The rows of D fall into 3 groups, and each row is roughly a mix of its group's hidden directions.
D:
[[-19 -15  16   7   9  -9  10  -8  10   3   5]
 [-13  -6   4  21   6   7  21  -2   8   3 -11]
 [-19 -10  13  12   7   3   0  16 -11  -9  -9]
 [ 12  13  -3 -18  -4   2 -18  15  -1  12  -6]
 [  1  -1 -16  -6  -3  14  10 -18  16  12  -8]
 [ 15  -7  -8  -2  -1 -18 -11  10  -9 -12  15]
 [-23  -9  16  10   0  -2  10   3   8  -6 -12]
 [ -2  18   1  -4  11  17  -6   3   2  12 -20]
 [  7  16  -2 -16  -1   0 -18  18  -5   8  -7]
 [ -9  -1   7  17  -4  11  21 -16   5  -3   8]
 [ 19  15   3  -5   8   1   4  -5  25  -2   0]
 [ -9  -8   4  14  -1  12  17 -21  10  -6   1]
 [ 24  -5   2  -4 -13  -4   5   3  19  12   4]
 [-22  -3  11   1   2   3  21  12  -7 -10  -5]
 [  9  -4  11   9  -4  -5  17   9  25  -2  -5]
 [ -4 -10  -1  -6   5  -2  -7   5 -27 -17  11]
 [  4   3  -2  -5   9  -8  13   1  15 -24  15]
 [  9  17  13 -13  -6   0 -16  11  -7   7  10]
 [  3 -14  12  14  -6   2  20 -10  14   0   8]
 [ -7  -6  -7  16   6   9  12 -13  20   2 -12]
 [-18   4   6  15   4  11  19  -2   2 -14  -9]
 [  9  -2  18 -10   3   0 -12 -14   4   5  21]
 [-15  -4 -14   1 -10  16   2  -7  -6  16 -14]
 [ 12 -24 -16  -5 -11  -3   9   0   3   7  -8]
 [ 17  -3 -19  -4 -11 -20  -1   1  14  -3   1]
 [ 16   8 -14 -12  -1 -10 -14   8 -14  -5  10]
 [  5   4   7  11  -3  15  14 -13  15 -18  -4]
 [ 22  -4  -7  -7  -8 -16   0  16   8   9   0]
 [ -5  -4 -16  -9   3   9   3 -28   6   1   9]
 [ -8   0  23  11  -2  -6   0  19  -6   9 -12]
 [ 18   7   9   0  -1 -17   1  20   2 -12   6]
 [-12  -9 -17   8   6   8   8 -17   8  -7 -15]
 [-14  15  14   4  -1  19   4   1 -10   6 -13]
 [ -7 -14  -5  -4   6  10  18 -19  16   0  -2]
 [ 13  -3  16   9  -7 -12  14   6  18  -7   8]
 [ -2  28   5  -4  -7 -11   2   5  13 -12  -1]
 [ 11  10  -8  -3   1 -23 -18  13   0  -6   0]
 [ 23   8   8   4  -5  -9   2   4  22   0   8]
 [  1  -3 -16  -5   0   1 -21   5 -25  -2   2]
 [ 21  11   5  10  -3  -7   5  -6  15  -8  16]
 [-22 -18   7   8   6  11  10 -12  -4   2  -3]
 [-24  13   4   2   2  12   3  -1   8  -7 -19]
 [-16   3  28   6   9   2  10  -4   6  -4   2]
 [  3   8 -10  -5 -17  13   0   8 -20  11 -11]
 [ 17  -2  -7 -24  -2  -6  -9   1 -11  -4  12]
 [ 17   7   8   0  -3   0   9   2  21  14 -13]
 [-21 -12  14   6   9  10   3  -9 -16  -1   5]
 [-10  -9   7  15   9   8  20 -10  13   2  -7]
 [  5  -7   1   4  19 -14 -11  -8  19  -7  10]
 [-14  13  25   9   1   2  -4  12 -11  -1  -4]
 [  2  -1  -2  16  11 -19  -2   0  23  -4  -8]
 [ -8   7  14   0  -3  13  -5  11 -25   9  -5]
 [-16 -24   6   2  -1  -5   1  13 -14  -7   4]
 [ 26  10 -11  -7  -6  -2   1 -12   9   8   9]
 [ -5   4  21   3  16  15 -11 -11  10   0   4]
 [  2  18 -23 -11 -10   3  -5   6  -6   2 -12]
 [-16   4 -10  -4   0  17  -7 -15 -20  -1  -3]
 [-16   0  14  15  -1  11  20 -10   9  -4   1]
 [-15 -12 -10  -8   5   7  -8 -13 -21  -1   6]
 [ 14  -4  -4   2   6 -25  -1  18  11  -1   0]
 [ 10   3  -5 -18 -16  13  -8  -3 -17  10   2]
 [ -5  17  -9   5 -11   4  10   7   3   1 -25]
 [  0 -12  -4  11   4 -10  20  -6  21  -7   6]
 [  7  24 -10 -12   3   1 -21   5  -1   0  -4]
 [  4  -8  -4  17   3   1  14 -20  16  -7   6]
 [ 17  12 -16  -6 -10   8  15 -12   8   4   5]
 [-14   6  -1   1   6  13  18  15   3 -14 -14]
 [ -1  -1   6  -5 -12  20   4 -11  18  17  -6]
 [-16  12  -6 -12   0  16 -10   4 -11   6 -16]
 [  6  20 -14  -6  -3  -1  -9  21 -12  -2  -6]
 [-16   7  -3  -2   4  20  -7   0 -22  -7  -6]
 [-18  -1   5  -8  -3  21  -2  -5   3  15 -14]
 [ 17  22   9  -4   5  -7 -18  -1   2   5   8]
 [ 18  12  -6 -13  -1   0 -23  -1  -8   7   7]
 [ -6 -18   7  12   6 -10  12  -8  21  -5   3]
 [-22 -13  12   2   0   6   0  11 -15  -1 -13]
 [-17 -25  -4  -5   3  -1   2   2  -5  13 -12]
 [-22   5  17   9   3  13  12   0   6   1 -11]
 [  3  -9 -23 -10  -4  -9  -4 -16   2  13  10]
 [ 17  -2 -26  -1  -9  -2  -1  -5  17   3   0]
 [  8  23  -1  -6 -12  -2  -2  15 -18   4  -1]
 [ -2   1   8   8 -12  15  12 -23  11  -2   7]
 [  4 -18 -18  -1  13  -6 -13  -9  14  -6  -3]
 [  2  23   6 -18  11   2  -2   8 -15  -5   2]
 [  7   6 -22   7   4  -5 -21  14   3  -6  -2]
 [ 17  19  -7  -9   6  -3   1  -5  22   4   3]
 [ 13  17  17  -7 -17   8  -1   7  12  -2   0]
 [ 23   2   7   6   2 -14   1   4  19  -2  12]
 [ -8 -21 -12 -11  -5   5  -2  -4 -20  10  -5]
 [ -5  -9 -24  -2  -5   1 -13   6 -21   1  -2]
 [ 10 -10   1   5   9 -24  -5  12  -5  -4  16]
 [ 14  -4  -7   1  11 -25  -6   1  16  -6   1]
 [ -2  -1  11 -17   5  -2 -23  13  -9  11   0]
 [-13 -15  22   3  13   9  -5 -13   6   3   1]
 [-19   3  14   6  -3  17   5   0  -7   7 -19]
 [ 18   3 -19 -15   6  -3   0 -11  15   8   2]
 [ 17   9  18   4   4 -14   1  10  17  -1   1]
 [-21 -15 -14   5  -4   7  -4   3 -19  -1  -6]
 [-16  -9  -6  -6   9 -15 -11   9 -20   7   3]
 [ -2 -11  -4  14   3   7  11 -13  18   9 -17]
 [  2   4  15 -10  -4   8 -10   7 -26  11   1]
 [ 20  13 -16  -9 -11  -7  -4  11  11   4  -6]
 [-15  14  22   8   6  10   8  -4  11  -2  -4]
 [ 17   6 -10  -2  16 -16 -18   1   7  -3   4]
 [ -1  -7  19   5 -15 -23   0   9   5   1   8]
 [  9 -18 -20 -13   7  -4   1 -14   2  -5   9]
 [ 22   1 -16  -7  -2 -17 -10   4   0  -2  14]
 [ 17  20 -10 -16 -15   2  -6  -3  -2   3   6]
 [ 17   2  22   7  -4  -5   5   2   9  -2  20]
 [ 20   5 -15   4   3 -11  -4  -9  19   1  10]
 [-21  -1   3   0  -9  17   8  -1 -19   4 -10]
 [ 20   8 -16  -6  -7 -14 -12   5   0   0  14]
 [ -8  13  18   8   6  14  10 -14  12   5  -6]
 [ 15 -13 -11 -10  -4 -11 -16  -1  -2  -1  18]
 [-12  -5  -5   1  -3   8 -16   2 -26  11  -8]
 [  0  20  17  -5 -13  18   2   6   7   9  -1]
 [ -8 -13  -5 -15   1  -9 -15  11 -20   8  -4]]

Here is one row from each group, named. Which group is each of the other rows in?
[ 16  13 -10   4   8 -23  -7   9   7  -4   2]	T
[16 12 12  6 -1 -1  4  1 27 -1  5]	A
[-17 -11   7  10  -3 -10  -3  17 -18  -7   3]	S

[-18 -28   3   4  -9   5  -1   5  -9   1  -5]	T
[  7  -2  -9  -7   9 -11  -5 -12  24 -13   7]	T
[ -2   2 -18  -1 -16 -17  -1  13   9 -10 -13]	T
[  3   0 -19 -13   3  10   0 -25   4  -1   8]	S
[  0  -7  14  14  -2  -9  -9  20 -12 -14   2]	S
[ -5  -4 -16  -5  -2  18   7 -22   8   9  -6]	S
[ -3  -4 -13 -18  -6   0 -12  12 -12  15 -12]	A
[-23 -18   3  11   7   2  14  -5   0  -3  -8]	A
[  0 -27  -5  11  -6 -10   7   3  13   8  -7]	S
[-13 -25   6  -3  -1 -10   3  10  -7 -12  11]	T
[-22 -25  -2   5  10   3   6   1  -4   0  -9]	S
